Look-ups in named tables: a row name and a column name give one cell, copied from the table.

fug =
           vum  zopezug  dusik    fas  tadup   mepi  zesimus
divekan  52.38    47.09  20.97  36.91  64.40  34.14    45.48
vez      71.07    42.35  70.78  52.49  40.70  47.25    53.95
rimotab  62.76    32.08  25.50  62.88  46.94  45.61    56.37
vuke     62.76    52.62  32.29  59.42  65.64  41.52    38.21
nuno     56.53    52.62  39.08  36.91  53.17  52.98    37.00
guset    44.07    50.25  25.50  35.18  65.64  52.98    47.90
pepig    33.68    45.51  20.97  43.84  68.14  36.60    24.89
resag    91.84    44.72  59.46  73.27  48.18  48.07    49.11

vuke, mepi -> 41.52
pepig, zopezug -> 45.51
resag, zopezug -> 44.72
resag, vum -> 91.84
vuke, zesimus -> 38.21
divekan, dusik -> 20.97
vuke, vum -> 62.76
pepig, mepi -> 36.60
vez, vum -> 71.07
pepig, dusik -> 20.97
pepig, tadup -> 68.14
guset, zopezug -> 50.25
vez, tadup -> 40.70
nuno, fas -> 36.91
rimotab, tadup -> 46.94
guset, fas -> 35.18
divekan, tadup -> 64.40

paru =
	zogi	diz	fozatav	mufi	lanem	rek	vef	zivep	pozod	rinug
girutef	89	111	122	192	189	111	41	110	169	92
rov	120	175	95	132	105	94	154	115	118	132
danure	136	175	121	92	97	128	154	132	177	118
raket	148	121	129	167	75	122	123	129	136	130

rov, diz -> 175
raket, zivep -> 129
danure, zivep -> 132
danure, lanem -> 97
girutef, vef -> 41
danure, vef -> 154
raket, rek -> 122
rov, vef -> 154
girutef, mufi -> 192
raket, rinug -> 130
danure, mufi -> 92
danure, pozod -> 177
raket, lanem -> 75
girutef, rinug -> 92
rov, pozod -> 118
rov, zivep -> 115
danure, diz -> 175
danure, fozatav -> 121

belego:
|  | saluzu | mik | lakezuf | nez | bapeloz |
|---|---|---|---|---|---|
| forom | 5.3 | 8.3 | 6.8 | 7.4 | 6.9 |
| teze | 8.5 | 6.1 | 5.5 | 6.0 | 7.4 |
| tovego | 6.3 | 5.7 | 6.1 | 6.4 | 6.1 |
| vekog | 6.5 | 6.4 | 6.1 | 6.2 | 6.3 |
| dudi | 4.4 | 2.3 | 3.9 | 4.7 | 6.3 |
| limun | 6.4 | 6.7 | 6.4 | 6.3 | 6.1 |
| kag | 5.1 | 8.5 | 6.9 | 6.7 | 6.7 |
| lut | 4.6 | 8.9 | 7.1 | 7.6 | 6.9 |
| mepeluk | 6.1 | 6.7 | 7.0 | 5.1 | 5.0 |
| zanab | 4.6 | 2.2 | 3.9 | 4.4 | 6.1 |

zanab, lakezuf => 3.9
teze, mik => 6.1
dudi, lakezuf => 3.9
lut, nez => 7.6
limun, mik => 6.7
mepeluk, nez => 5.1
tovego, saluzu => 6.3
teze, lakezuf => 5.5
forom, nez => 7.4
kag, saluzu => 5.1
tovego, lakezuf => 6.1
limun, saluzu => 6.4
vekog, bapeloz => 6.3
zanab, mik => 2.2
teze, bapeloz => 7.4
limun, nez => 6.3
Which row has the largest saluzu? teze

kif.csv
,logat,togusal,malan,ker,situzi,sigud,lub,buv
lup,103,142,129,128,235,112,109,124
vafosi,124,231,125,132,254,107,62,105
mok,126,179,136,205,137,112,117,117
divinov,124,114,131,192,130,125,158,152
luk,130,162,134,154,152,182,120,130
togake,117,87,138,184,113,119,124,121
mon,126,157,174,140,145,140,137,122

sigud of vafosi = 107
togusal of togake = 87
situzi of luk = 152
logat of luk = 130
ker of togake = 184
buv of togake = 121
malan of luk = 134
malan of vafosi = 125
togusal of mok = 179
sigud of mon = 140
logat of vafosi = 124
malan of mon = 174
lub of lup = 109
togusal of divinov = 114
situzi of togake = 113
Which row has the largest logat? luk

tagesem =
cols = kos, fisipa, netenab, rifeza, gipaf, tal, zuvi, tepogi, rura, tunukin
topidap: [0.07, -0.30, -0.09, -0.06, 0.19, 0.19, -0.04, 0.00, -0.01, -0.05]
ren: [0.26, 0.58, 0.21, 0.83, -0.21, 0.05, 0.03, 0.07, 0.03, 0.02]
bodok: [0.01, -0.34, -0.24, -0.19, 0.12, 0.03, -0.01, 0.10, 0.16, -0.03]
voz: [0.08, 0.85, 0.16, -0.72, 0.07, 0.15, 0.15, 0.24, 0.09, 0.05]
visobi: [0.10, 0.21, 0.07, 0.38, 0.23, 0.05, -0.18, 0.00, 0.22, -0.14]
tev: [0.16, 0.62, -0.26, 0.38, 0.11, 0.21, -0.03, 0.02, 0.22, 0.07]
fup: [0.17, -0.35, 0.08, -0.59, -0.15, 0.11, 0.34, 0.32, -0.05, 0.12]
dile: [0.04, 0.61, -0.23, 0.30, -0.03, 0.15, 0.01, 0.04, 0.29, -0.04]
kunon: [0.12, -0.67, -0.18, 0.20, 0.02, -0.07, 0.06, -0.06, -0.05, 0.14]
lir: [0.00, -0.66, -0.05, -0.26, -0.04, 0.10, -0.06, -0.05, -0.12, -0.09]

fup, rifeza: -0.59
dile, tunukin: -0.04
bodok, netenab: -0.24
ren, kos: 0.26
tev, zuvi: -0.03
dile, tal: 0.15
lir, rura: -0.12
ren, rifeza: 0.83
fup, gipaf: -0.15
voz, netenab: 0.16

nakode
|  | paka | gagot | rinuler | gav | bosem | dabudud | riliva | leb | peda |
|---|---|---|---|---|---|---|---|---|---|
| betim | 39.60 | 72.76 | 28.24 | 24.01 | 18.99 | 90.09 | 94.42 | 41.82 | 15.87 |
| gagi | 86.23 | 86.35 | 69.46 | 99.04 | 40.16 | 25.52 | 10.16 | 92.30 | 90.61 |
| bugimuv | 34.75 | 9.65 | 65.03 | 35.92 | 96.84 | 22.69 | 52.11 | 30.69 | 76.57 |

What is the dabudud of bugimuv in nakode? 22.69
What is the rinuler of betim in nakode? 28.24
What is the gav of bugimuv in nakode? 35.92
What is the gav of betim in nakode? 24.01
What is the rinuler of bugimuv in nakode? 65.03
What is the peda of betim in nakode? 15.87
Which row has the largest riliva? betim

Table fer
          por  kolanad
ridodom  -3.3      0.3
demife   -5.0     -3.3
nivuz    -7.5     -0.4
rapob    -3.0     -3.1
pegegi    8.6     -9.4
nebubos  -0.3     -4.3

What is the kolanad of demife in fer? -3.3
What is the por of nivuz in fer? -7.5
What is the kolanad of nivuz in fer? -0.4
What is the kolanad of nebubos in fer? -4.3
What is the por of rapob in fer? -3.0
What is the por of pegegi in fer? 8.6
What is the kolanad of pegegi in fer? -9.4
What is the por of demife in fer? -5.0
What is the kolanad of rapob in fer? -3.1
What is the por of nebubos in fer? -0.3
What is the por of ridodom in fer? -3.3
What is the kolanad of ridodom in fer? 0.3

bugo
|  | sagip | sipal | sem | bam | fes | tovem | der | gesapun | zuve |
|---|---|---|---|---|---|---|---|---|---|
| kunitag | 152 | 65 | 102 | 191 | 82 | 99 | 206 | 123 | 150 |
| pubizu | 72 | 33 | 173 | 145 | 115 | 58 | 110 | 163 | 115 |
| nokanul | 172 | 238 | 139 | 111 | 183 | 203 | 125 | 138 | 149 |

gesapun of pubizu: 163
sem of nokanul: 139
sem of kunitag: 102
fes of kunitag: 82
zuve of nokanul: 149
sipal of kunitag: 65

